Each row is where one point has got to under a steady rotation. How many steps took it there?
The counts run from 0 to 279.
[-1.37 -1.10 -0.27 +1.56 +1.35 -1.22 -0.05 +0.63 +1.32 -1.44 +2.76 -1.40 +0.68 +1.66 -0.49 -0.14 +3.65 +0.15 -0.80 -0.18 -0.28 -2.23 -0.15 -0.94 -0.54 +0.43 -2.48 +2.65 +0.31 +1.01 -3.07 +1.71 +0.27 +2.30 -1.86 +1.42 +1.98 +1.93 +0.95 -0.17 +0.52 +0.44 -0.43] | 42
[+1.29 +0.14 -0.63 -2.25 -0.13 -0.89 -1.32 +0.40 -3.21 +0.55 -0.15 +0.62 -1.00 +1.86 +0.46 -1.30 +1.82 -0.80 -2.13 -0.89 -1.13 -0.60 -1.74 -1.02 +1.92 +0.96 -1.30 +0.05 +0.92 +1.19 -0.10 +2.73 -2.78 -1.55 -1.24 +0.93 -0.97 +0.97 +1.21 -1.67 -0.97 +0.74 +1.77] | 48
[+0.40 -1.53 -0.88 +0.94 +0.53 -1.17 +0.28 +2.07 +1.44 +0.68 -0.58 -2.51 +1.08 +1.14 -0.66 +2.55 +1.66 +1.58 -1.14 -0.23 +0.80 +0.36 +1.48 +0.99 -0.21 +1.68 -0.42 -1.67 +1.64 -1.85 -3.29 -0.90 -0.28 +1.78 +0.07 -1.66 +1.19 +2.05 +2.31 -0.96 +1.63 +0.75 +0.65] | 247
[-2.02 -0.78 -2.62 +1.27 +0.81 +0.39 +1.18 -0.02 -1.66 +1.17 +0.58 -0.83 -1.15 +0.30 -1.65 -2.27 -0.56 -1.12 -0.32 -1.55 -1.31 +0.25 -2.65 +0.25 +3.02 -2.37 +0.01 +0.37 +0.08 +0.11 +1.98 +0.19 -0.13 -2.91 +1.25 +1.87 -0.44 +0.54 -0.72 +0.20 -0.31 -1.49 +1.31] | 212
[+0.04 +0.36 -0.21 +2.50 -0.30 +0.47 +1.75 -0.19 +2.46 +2.30 -2.11 -0.56 -0.55 -0.93 +1.69 +0.35 -0.38 +0.61 +0.51 -1.52 -0.42 +0.25 +1.50 +2.18 +1.86 +0.36 +1.19 +0.11 +2.71 -1.79 -0.39 -2.89 -0.70 -0.68 +1.53 -0.87 -0.83 +0.45 -0.11 +1.92 +1.20 +0.05 +1.18] | 245
[+0.83 -0.53 -0.13 +1.09 -1.79 +0.21 +1.13 +2.21 +0.24 +1.60 -1.28 -1.20 +1.41 -0.19 +2.18 +1.25 +3.36 +1.11 -0.73 -0.29 -0.56 +1.59 +0.82 +1.81 +1.53 +3.48 -0.81 +0.30 +0.90 -1.38 -1.98 +0.08 -0.01 +1.78 -0.31 -2.91 -0.43 +0.89 +2.56 -0.24 +1.40 +1.37 +0.40] | 220
[-0.39 -1.78 +1.12 +0.18 -3.17 -0.45 +0.63 +3.17 -0.69 -0.24 +1.10 -0.13 +1.91 +0.03 +0.08 +0.37 +0.95 +3.55 +0.63 -0.25 +0.14 +1.86 -1.06 +0.33 +0.65 +0.87 +0.28 -1.24 -0.49 +1.46 -1.11 -2.31 +2.15 +3.15 +1.55 -0.21 -0.84 -0.87 +0.79 -0.37 -0.09 +2.39 +0.24] | 30
[+1.45 -2.89 -1.33 -1.03 -0.73 +0.04 +0.75 +2.32 +0.92 +0.55 +0.35 -0.17 +1.42 -0.71 +1.44 +2.44 +3.51 +0.03 -0.82 +2.23 +0.12 +0.64 +1.56 +2.50 +1.29 +2.11 -0.04 +0.09 +0.93 -0.22 -1.87 +0.05 +1.26 +1.13 -1.92 -1.51 +0.06 +0.65 +0.83 -1.44 +1.19 +0.29 -1.47] | 221
[+0.95 -1.64 +2.21 +2.77 -0.54 -2.82 -1.45 +1.06 -0.28 -0.88 +1.85 -1.05 +2.48 +0.41 +1.05 -0.52 +2.03 +1.26 -0.46 +1.35 +0.52 -1.87 -0.81 +1.25 +0.14 +1.32 -0.67 +2.45 +0.18 +1.94 -1.15 +0.91 +0.57 +3.03 -0.87 +1.11 +0.00 +1.76 +0.38 -0.36 +0.57 +0.87 -0.84] | 182
[-3.05 -1.18 -2.82 +0.90 -1.30 -0.94 +0.02 +2.63 +0.11 +0.60 +1.38 +2.55 -0.95 +1.21 +1.28 +1.04 +0.88 -0.74 -2.10 +1.48 +0.08 -0.55 -0.03 +1.47 +1.36 +1.19 -1.06 +0.78 +2.06 -0.35 -0.91 +0.15 -0.12 -1.20 -0.68 +1.96 +0.16 -2.98 -0.95 -0.01 -0.65 -0.31 -2.37] | 260
[+1.38 -1.66 +0.52 +0.62 +0.96 -1.42 -0.94 +0.56 -0.01 -1.14 +2.19 +0.46 +1.10 +0.79 +0.01 -0.39 +1.59 +1.27 -0.08 +2.88 -0.88 -2.92 -1.24 +1.77 +1.41 +0.33 -0.64 +2.87 +0.09 +2.51 -0.52 +0.12 +1.01 +1.79 -1.45 +2.53 -0.35 +1.79 -0.68 -1.79 +1.38 +1.08 +0.02] | 183
[+0.56 -1.84 -0.71 -2.06 +0.01 -1.32 -1.93 +1.49 -3.43 -0.19 +1.43 +0.05 -1.03 +3.71 -0.26 -0.34 +1.03 +0.73 -0.48 -0.28 -1.11 -0.97 -0.49 +0.26 -0.29 +0.42 -0.13 -2.29 -0.36 +0.26 -0.23 +0.56 -2.34 +0.19 +0.25 -0.24 -0.92 +2.61 +1.75 -1.86 -0.21 +0.16 +1.62] | 188
[-0.57 +3.60 +1.81 +1.57 +0.33 +0.85 +0.06 +0.40 +0.99 +0.16 -0.93 +0.98 +0.47 +2.59 +1.51 +0.09 +0.10 +0.73 -0.98 +0.93 -0.71 -0.41 -2.39 +0.19 +0.64 +1.51 -3.31 +0.79 -0.13 -0.35 -1.86 +0.54 +0.76 +1.37 -1.26 +1.00 -2.31 -2.21 +0.70 -0.72 +1.02 +1.95 -0.51] | 258
[-0.29 +0.02 -0.99 -1.37 +1.12 -1.19 -0.39 +1.63 +0.36 -0.32 -0.41 +1.83 -0.52 -1.11 +0.90 +2.96 +0.44 +0.05 +1.25 -1.21 -0.61 -1.44 -0.16 +3.56 +2.61 +1.07 +1.51 +2.69 +0.15 -1.15 +0.02 -0.29 -1.38 -0.41 -1.01 -0.33 -2.30 +1.36 -1.43 -0.21 -1.90 -0.25 -1.14] | 103
[-3.03 +0.02 -0.53 +2.27 -0.61 -2.18 +0.14 +2.10 +0.51 +0.04 +2.46 +0.58 +1.93 +0.38 -0.32 +0.48 -0.64 -1.48 -1.93 -0.95 +1.24 +0.28 -0.75 +1.87 +1.65 -1.10 -0.88 +0.92 +1.74 +0.37 -0.39 +1.43 +1.10 -0.48 +0.69 -0.37 +0.65 -0.66 -0.92 +1.82 -2.89 -1.55 -1.58] | 234
[-0.43 -0.89 +2.07 +0.98 -1.84 +0.88 +1.10 +1.92 +0.82 -1.24 +1.96 +0.49 +0.86 +0.99 -1.01 -1.64 -0.73 +2.72 +2.39 -1.47 +0.52 +0.77 -0.34 +0.60 -0.26 -0.82 +0.62 -1.35 -0.08 -0.12 +0.36 -4.50 +1.99 +1.42 +1.19 -0.55 -0.68 -1.24 -0.81 +0.86 +2.49 +0.44 -1.62] | 170
[+0.09 +0.51 +0.31 +0.86 +0.61 -0.17 -1.75 +0.91 -3.23 +2.00 -0.02 -0.84 -1.03 +3.19 +0.07 -1.40 +0.44 +0.12 -0.11 -1.20 -2.29 -0.11 -1.95 -1.12 +0.18 +2.05 -1.40 -1.27 -0.27 -1.92 +0.00 +1.07 -2.05 -1.18 -0.31 +0.29 -1.57 +0.92 +2.66 -0.33 +0.33 -0.54 +1.89] | 74
[+1.86 -2.36 -0.78 -4.17 -0.35 -0.97 -1.42 +1.62 -2.27 -0.89 +0.01 +1.42 +0.27 -0.28 -0.52 +0.50 +0.77 +0.02 -2.11 +0.37 +0.19 -1.42 -0.13 +0.81 +1.17 -0.91 -0.02 -1.44 +0.88 +2.59 +0.33 +2.24 -1.59 -0.64 -0.62 +1.05 +0.34 +1.70 +0.66 -1.60 -2.08 +0.41 +0.55] | 162
[+0.57 -2.36 +0.83 -0.27 -0.28 +0.09 +0.55 +2.29 -0.72 +0.12 +1.22 -1.05 +0.94 -0.11 -2.08 +0.09 +0.25 +1.71 +2.79 -1.25 -0.33 +1.28 +0.15 +0.14 +0.21 -0.84 +0.45 -2.15 -0.58 -0.50 -1.12 -3.08 +2.35 +1.84 +1.98 -1.12 +0.74 +1.29 +1.09 -0.50 +2.30 +0.73 +0.75] | 57
[-0.41 +1.00 +0.54 +3.64 -1.54 -1.17 -1.57 +0.49 -2.02 +2.52 -1.77 +0.14 +0.96 -1.25 +2.23 -1.12 -0.31 +0.50 +0.95 -1.75 -0.25 -0.58 +0.28 -2.04 -0.04 +2.71 -0.53 +0.17 -1.16 -2.88 +0.63 -0.69 -1.33 +0.30 -0.72 +1.24 -1.78 +0.10 +1.49 +1.83 -0.56 -0.73 +0.79] | 127
[+0.90 +1.66 -0.29 -0.08 -1.13 +1.27 +1.78 +0.60 -0.70 +0.15 -0.54 -1.69 +1.14 +0.89 +0.76 -0.97 +3.27 +0.92 -0.15 -2.12 -0.04 +0.73 -0.69 +1.05 -0.13 +1.73 -2.22 -0.97 +0.93 -1.97 -0.19 -0.72 -0.76 +1.43 -1.21 -3.03 +0.42 +1.46 +2.76 -0.42 +1.34 +0.61 -0.67] | 193
[-0.03 -0.41 +0.61 +1.21 +1.71 +0.33 -0.44 +0.27 -1.83 +0.36 -1.04 +1.86 -1.80 +0.07 -0.91 +0.33 -0.10 -0.45 +2.06 +0.14 -1.41 -2.38 -1.56 -0.86 +1.04 +0.31 -0.77 -1.35 -1.86 -2.03 -0.42 +0.78 -1.06 -2.76 -1.09 +2.56 +0.71 -1.22 +1.70 -2.90 +2.81 -1.47 -1.31] | 264
[-1.37 -1.81 -0.16 -0.08 +0.55 -1.84 +0.32 +0.73 +0.47 -1.13 +2.35 +1.02 -0.11 -1.04 -1.75 -0.27 -0.72 -0.31 -0.46 -0.44 +0.29 -1.67 -0.89 +0.69 +2.31 -3.44 +0.59 +2.41 +0.96 +2.98 -0.50 +0.13 +1.06 -0.87 +0.95 +3.40 +0.89 +0.32 -2.36 +0.90 -0.19 +0.00 -0.03] | 44
[-0.11 +1.07 +0.27 +1.00 -0.45 -0.97 -0.19 -0.24 -3.22 +0.69 -0.35 -0.32 -0.65 +1.42 +0.01 -1.37 +0.86 +0.32 -1.46 -1.27 -1.29 -0.65 -3.04 -1.51 +1.80 +0.15 -1.04 -0.32 -0.13 +1.16 -0.37 +3.16 -1.40 -0.88 +0.21 +1.80 -0.57 +0.85 +2.77 -1.60 +0.06 +1.73 +2.96] | 47
[-0.88 -0.57 +0.25 -1.13 -2.31 +1.50 -0.13 +1.82 +0.00 +2.76 -0.40 +1.25 -2.16 -0.73 +0.55 -1.79 -0.99 -0.94 -0.08 -2.58 -0.73 +1.99 +1.55 -3.34 +1.26 +0.54 -0.18 -2.17 +1.97 -1.03 +0.74 -1.29 +0.88 -1.98 +1.60 +0.69 +1.35 -1.62 +0.47 +1.20 +0.36 -0.11 +0.19] | 34
[-0.79 +0.13 +1.33 +2.82 -0.11 +0.10 -1.74 -0.12 -3.42 +1.96 +0.25 -1.01 -0.92 +1.93 -0.38 -3.31 -1.47 -1.16 +0.67 -1.11 -1.53 +0.87 -1.49 -0.76 +0.89 +0.21 -0.70 -0.82 -1.02 -0.73 +1.39 -0.06 -1.03 -1.05 +1.15 +1.24 -1.52 -0.36 +0.93 +0.20 +0.66 -0.60 +2.39] | 73
[+1.09 +1.50 -0.21 -2.31 +0.21 +1.18 +1.34 -0.16 -0.18 +1.00 -1.96 +1.68 -1.03 -2.01 +0.49 +0.33 -0.28 -0.17 +0.97 -1.84 -0.29 -1.14 -1.06 +3.91 +3.69 -0.31 +1.52 +1.14 +0.71 -1.24 +2.06 +0.05 -0.49 -1.29 +0.77 -1.56 -2.62 +0.76 -1.66 +0.23 -1.43 -0.04 +0.28] | 217
[+1.04 +0.29 +1.54 +3.75 -0.96 -1.18 +1.75 -0.04 +1.64 +2.15 -1.51 +0.08 +1.03 -1.89 +1.13 +1.25 -1.01 +1.72 +1.18 -1.43 -0.20 +0.12 -0.41 +2.85 +2.84 +0.14 +1.70 +0.85 +1.09 -0.42 -0.50 -1.16 +0.29 +0.37 +2.08 -0.27 -0.57 -0.44 -0.03 +0.68 +1.56 +1.24 +0.43] | 105
[-0.15 -1.29 +2.81 -0.29 -0.89 -0.59 -3.06 +1.33 -1.36 +2.04 +2.06 +1.91 -0.43 -0.53 +0.79 -0.79 -1.87 -1.05 +0.40 -1.39 +0.96 +0.27 +2.79 -2.22 +0.26 +0.19 +0.05 +0.35 +0.53 +0.02 -0.48 +0.71 +1.43 +0.30 +1.36 -0.53 +0.04 +0.36 -1.38 +1.79 -2.38 +1.20 +1.36] | 202
[-0.10 -1.60 +1.79 +3.24 +1.08 -1.83 -0.44 +1.09 -1.14 -1.15 +2.93 -1.30 +2.17 +2.56 -1.62 +0.22 +1.00 +0.73 +0.60 +1.33 +0.11 -1.70 -0.93 +1.68 -0.87 -1.02 -1.25 -0.20 -0.50 +0.75 -1.48 -0.36 +0.61 +1.86 +0.15 +0.28 +0.66 +1.28 +0.46 -1.46 +1.68 -0.81 -1.07] | 209
[+0.81 +1.88 +1.19 +2.74 +0.33 +0.53 +2.59 -0.03 +0.30 +0.48 -1.69 -2.19 +1.26 +0.72 +0.53 +0.81 +1.12 +1.09 +2.33 -2.20 -0.77 -0.51 -1.58 +2.85 +1.00 +0.44 +0.08 -0.10 -0.40 -1.65 -0.83 -0.35 -1.14 +1.00 +0.41 -3.17 +0.58 +0.71 +1.67 -0.54 +2.22 +0.06 -0.04] | 79
[+0.93 -0.87 -0.04 +0.35 +1.03 -1.49 -2.14 +1.43 +0.26 -0.70 +0.19 +1.30 -0.73 +0.50 +1.07 +2.01 +1.73 +1.22 +1.46 +0.10 -0.43 -2.92 +1.03 +0.80 -0.39 +2.33 +0.37 +1.68 +0.26 -1.85 -1.30 -0.95 -1.57 +0.92 -2.20 +1.48 -2.40 +1.93 -0.19 -0.29 +0.70 +0.22 -0.96] | 129
[-0.13 -0.44 -0.27 +2.75 -0.41 -1.01 +1.04 +1.22 +2.71 +2.25 -1.30 -1.64 +0.95 +0.46 +0.81 +0.95 +0.19 +1.15 -0.64 -1.35 -0.14 +1.41 +1.41 +0.94 +0.30 +1.08 +0.05 -1.70 +2.57 -1.95 -1.16 -1.21 -0.69 +0.63 +1.74 -1.63 +0.48 +0.84 +1.99 +1.59 +1.81 +0.25 +1.44] | 246
[-0.05 +1.11 +3.06 +0.53 -1.32 +0.88 +0.12 +1.38 +0.82 -0.38 -0.72 +0.68 +1.13 +1.33 +0.02 +0.19 +0.23 +3.53 +0.42 +0.69 +0.51 +0.52 -2.18 +1.07 +0.65 +0.28 -1.99 -0.78 -1.09 +0.31 -1.99 -1.37 +2.73 +2.53 +0.43 +0.28 -2.24 -1.83 -0.01 -1.00 +1.01 +3.07 -0.54] | 144
[-2.09 +1.67 -0.16 +2.00 +0.91 +0.50 -0.27 -0.11 -1.90 +0.70 -0.01 -0.33 -0.62 -1.21 -1.82 -1.22 -1.95 -1.58 +2.04 -2.46 -0.92 -0.04 -1.76 -1.05 +2.08 -1.79 -0.47 -0.11 -1.57 -1.97 +2.01 +0.72 +0.10 -2.68 +1.31 +1.85 -1.33 -0.04 -0.29 +0.82 -1.22 -1.91 -0.02] | 99
[-1.01 +0.67 +0.70 -1.00 -0.93 +2.00 +0.61 +1.46 +0.79 -0.25 -0.86 +1.47 -0.76 +1.34 +0.78 +0.35 +1.68 +1.61 -0.01 +1.72 -1.20 -0.20 -2.76 -0.03 +1.82 +0.69 -1.91 -0.93 +0.29 +0.33 -2.26 -0.19 +1.37 +0.65 -0.21 +1.53 -1.11 -3.18 +0.00 -1.94 +2.41 +2.51 -1.33] | 145
[+0.42 -0.28 +1.59 +1.93 +0.20 -1.42 -1.78 +0.93 -0.99 +0.06 -0.13 -1.41 +1.00 -0.69 -0.67 +0.44 +0.46 +1.33 +2.57 -3.45 +0.50 -1.40 +0.94 +0.42 -1.99 +1.04 -0.02 -0.09 -1.35 -3.24 -0.15 -1.14 -1.66 +1.33 -1.15 +0.23 -1.01 +3.63 +0.99 +1.20 -0.66 +0.24 +0.63] | 268
